One turn sends every row of this set to another row. A few are shown first. Where does it send the rows asked after them?
bod: [  2.7  -1.2 -12.8 -14.2   4.0 -17.9 -20.8  17.0  -0.8  20.7 -25.8 -38.6
  -8.0  -8.6  -9.2  -5.3  -2.7  17.5   1.0   7.5  -9.9  -9.1   7.0 -15.4
   5.6]
zute: [-16.5 -15.1   4.9  27.5 -19.2 -20.8 -15.2  -5.0  -0.9  12.8  -6.1  -3.9
  -5.3  12.2  10.9  -1.0 -12.6 -54.0   2.9  -5.5  -5.1 -13.1   3.8 -15.1
  -4.1]
dufo: [  4.1   5.8 -12.4  -6.9  -3.1   6.4 -17.4  36.2  13.7   3.4 -15.6 -24.2
 -14.0   7.5 -17.6  14.4 -22.4  23.4   6.1  20.8  17.0 -15.3  12.0 -14.6
   0.0]
zage: [-25.3  -1.0  -9.9 -17.4  -9.7 -22.9 -35.6  15.7 -14.3   2.3 -22.1 -25.4
   9.3  -7.1  -3.8  21.0  12.6   4.8   7.9  -9.9  -8.9   4.7  19.7  -5.4
   4.9]
lati: [-12.0   8.0   6.1   7.8 -13.0   1.9  16.4 -40.4   1.0   9.0  -2.7   2.1
  -8.1 -11.9  16.6  -3.5 -22.1 -11.6   1.5 -13.3   1.1  -2.2   6.2   5.9
 -11.1]
Verib: [  3.2  11.0  12.6  12.1  11.1  19.9  25.5 -19.1   3.1   0.6  11.0  15.9
  -1.1   3.6 -14.1  16.0  19.1  -2.4   5.3  20.8  13.9   3.6 -18.0  -8.4
 -25.1]
Lel: [ -4.3  -4.0   1.6  25.4  -9.5  -8.4  17.3  -0.1   1.2  -1.7  13.0  15.6
  14.4  21.5 -15.0  31.5  22.3 -23.3  -3.3  24.4   4.1  16.5 -20.0  -8.5
 -26.8]
gom: [ -7.1  -8.4 -14.0  32.0 -17.9 -16.0  -5.0 -24.8  -0.8 -11.6  -1.0   3.7
  -0.2  11.5   4.2  23.6 -16.8 -39.2  -9.7   5.8 -16.6 -15.4  23.2  -0.5
 -20.0]
Rer: [ -5.9   6.9  10.9   2.7  -3.9  19.2  12.7 -16.5  -0.6   2.2 -17.5   5.5
 -25.0 -12.6   6.9 -11.5  -4.8 -17.6   5.5 -17.7   9.9 -28.2 -10.8 -13.7
   4.4]
Tosis: [-10.0 -19.9  -2.2  20.0  -8.3 -19.8  10.5 -15.7  -4.9   4.3   0.5  15.8
  -0.5  11.3 -18.3   9.4   6.3 -50.1  -9.7   5.2  -0.7  11.1  -1.3 -21.4
 -23.3]
laz: [  6.5  11.8 -13.4   5.7  -2.0   3.4 -27.8  33.8  17.9 -11.4 -15.2 -21.1
 -31.3  -4.2 -27.5  10.9  -8.9  16.6   2.2  11.8   7.0 -15.6  13.5 -21.1
  -9.5]
tos: [ -1.7   7.6  -9.3  -7.6  -4.8 -28.0 -26.9  25.6  10.8  17.2 -17.8 -32.4
 -21.5 -16.1 -13.3  -4.4  -2.2  11.8  -1.6  -3.1  -8.2   7.5  -5.9 -23.9
  -3.5]
Zum: [-16.2   3.1 -12.8   6.6 -16.9  11.2 -38.3  24.0  -0.8 -15.6 -16.2 -11.0
 -12.4   3.6 -13.2  38.7   0.0  19.3  15.7   2.6   8.3   1.0  26.6   5.8
 -19.7]
lusi: [  4.6  32.5   4.0  -2.5   1.6  28.4   8.1   0.5   2.9  -9.4  -8.4   5.4
  -6.8  12.9   6.0  29.9  18.9   3.8  -5.5  15.7   4.3 -14.7 -34.7   4.4
  -6.6]
Tif: [  5.9  24.0 -11.4  23.6 -11.2 -18.6  10.3  10.8  12.6 -25.5  15.6   3.1
   3.3  15.6  -2.8  38.0   6.8 -23.2 -20.6  27.2 -15.7 -11.8 -10.1 -10.7
 -12.6]
rofu: [ -5.4  10.5  -2.3  22.4 -14.1 -11.2 -19.8  12.0   2.7   1.3   3.8  -3.2
  13.3  37.6   9.7  40.5  10.9 -32.4  -7.9  28.0 -10.5   0.2 -20.7   3.4
 -15.3]
Gif: [ -2.7  -4.5   8.6   7.2  11.9   7.8  18.3 -34.1  -3.2   6.9  -1.4  16.3
 -15.2  -5.5 -17.2  -6.3   3.6 -29.5  -0.9   1.6   8.1  -1.8   0.8 -21.3
 -22.4]
Rovan: [  1.2  40.1   8.5  -0.6  -6.2  -0.5  31.7  -5.0  13.6  -4.8  13.8   1.4
  -5.0  -7.8  10.3  10.4   1.5   4.7  -8.7   8.2   1.6   2.4 -27.6  -4.0
  -3.3]
Vosug: [-23.9  -0.8  -9.5  -6.7 -19.6 -19.9 -36.9  15.5  -7.8  12.2 -19.0 -22.9
  -2.9  -8.6   1.8  23.1   7.3  14.6  11.9 -12.8  -7.2  24.9   7.3   3.4
 -13.2]
Lam: [-23.8   5.5  -9.3  -9.6 -17.1   1.1 -32.1  35.7   0.3 -14.5 -11.4 -10.3
   3.5   8.7 -12.4  40.6  -7.4  10.1  13.6   3.4  18.0  -1.7  24.4  -4.7
  -0.7]

Lel turns into Tosis
Lam turns into zage
And these:
Vosug turns into tos
lusi turns into rofu
gom turns into lati

One turn sends every row of this set to another row. A few are shown first. Where does it send the rows asked after them?
Tipu: [ 10.7  13.8  20.8   7.9  13.8   6.6 -20.2  22.3 -12.0  -2.9  29.3  -9.2
   2.4   7.5  15.7  -6.1  -9.6 -13.5   4.5]
fov: [ 23.3   6.5  24.8  -7.1  -2.6  -5.6  29.9  -9.2   3.9   0.7  11.0   6.1
  15.1  12.3  13.1  10.0   1.1  21.4 -22.7]
Vod: [ 23.4  15.6  29.4  -8.2 -16.1 -10.4  -5.9   3.5  11.5   8.2  10.5  22.3
  28.5   1.0  20.3 -14.4  13.4  -4.7  -1.5]
Modu: [  3.6  17.7  11.4  -1.2 -24.6  26.5 -29.2  30.0  25.0  16.0  -6.5  -0.3
  -4.2   1.3   5.1  24.1  11.2   4.8 -28.0]
vus: [ -4.1  -5.4  -6.7  26.3 -16.9  -3.8  18.8  18.1  -5.4 -15.6   6.5   3.3
  -3.9 -14.6  32.3  -9.0  32.9 -23.8 -14.2]
fufi: [  5.1   4.2  -1.6  -1.8 -13.6  -3.0 -21.8  -5.7  24.5  17.9 -11.3  18.6
 -19.9   4.6  16.4   2.5  40.8 -22.7   1.3]
lebub: [ -8.4 -24.1   4.7   2.1 -21.4  16.0   3.0 -15.4  19.5   3.9  -5.1  23.3
   8.9  17.7  -1.7  19.3  27.1   3.1 -15.8]
Seka: [ 32.3  40.9  11.9  -0.1   1.2 -12.1   9.2 -19.0   5.4   5.9   1.1  -5.6
   5.6 -16.1  23.0   5.4   9.0  -6.7 -10.9]
lin: [-11.4   2.0 -16.0 -10.7  31.7  37.5   4.1   4.1   5.5  -5.5 -16.5  22.4
  -3.9  -7.4  14.3   9.4   0.0 -24.3  -5.2]
Zata: [  5.7 -11.3   0.0  16.8  -8.6  17.5  32.7  -0.3  -7.6 -19.9  -7.5  14.4
  -7.5 -16.8  44.1   4.0  24.3 -22.5 -10.2]
tofo: [  8.2  12.5  -9.7   0.7  -9.3  -1.4   6.8 -18.1   8.4  -6.3 -11.8   8.5
 -29.1  -5.9  -4.2  30.8  34.1  -1.6 -31.1]
Sebof: [ 11.1  10.1  16.7 -10.3 -13.6  37.5 -14.4  22.1  23.3  14.3 -14.1   5.4
 -15.4   7.0  13.4  32.7   5.0  10.8 -26.2]
meb: [-26.0  -2.0 -14.6 -13.6  11.8   0.9  -1.8  26.6   3.4 -23.3 -13.6   9.5
   9.2 -15.5   2.3  13.9   8.5 -25.4  -6.7]
fon: [  4.0  15.0  12.5  -6.1 -19.9  22.8 -19.4  20.2  26.5  11.6 -20.8 -14.1
  -7.5  -5.1  17.1  39.3   6.4   0.0 -19.3]
kufeg: [-19.0   2.4 -23.9  -1.0  28.8  13.8   0.2  28.0   4.0   1.6   7.8  11.7
 -10.6   7.1  -3.7  -5.6   8.8 -11.6 -20.3]
zokid: [ 13.8  17.7  23.0  -4.3   9.5   1.1  -6.9  14.4 -21.8 -28.5  11.7 -12.0
  -1.5 -13.5  15.7  19.5 -13.2 -11.8  -0.4]
zano: [ 14.6   5.5  26.9   2.3  14.5  33.3  -4.1   2.1 -18.5 -13.7  19.0   5.7
  11.4   2.9  15.0  10.9 -20.9  -5.1  -2.0]
bofa: [  5.8 -10.3  -4.9  26.8  -6.1  23.6  24.8   9.3  -6.4  -4.1  13.5  22.7
 -11.0   0.1  33.3 -17.3  28.1 -14.8 -20.0]

lin turns into kufeg
Seka turns into fov
And these:
fon turns into Sebof
vus turns into Zata
lebub turns into fufi
zokid turns into zano

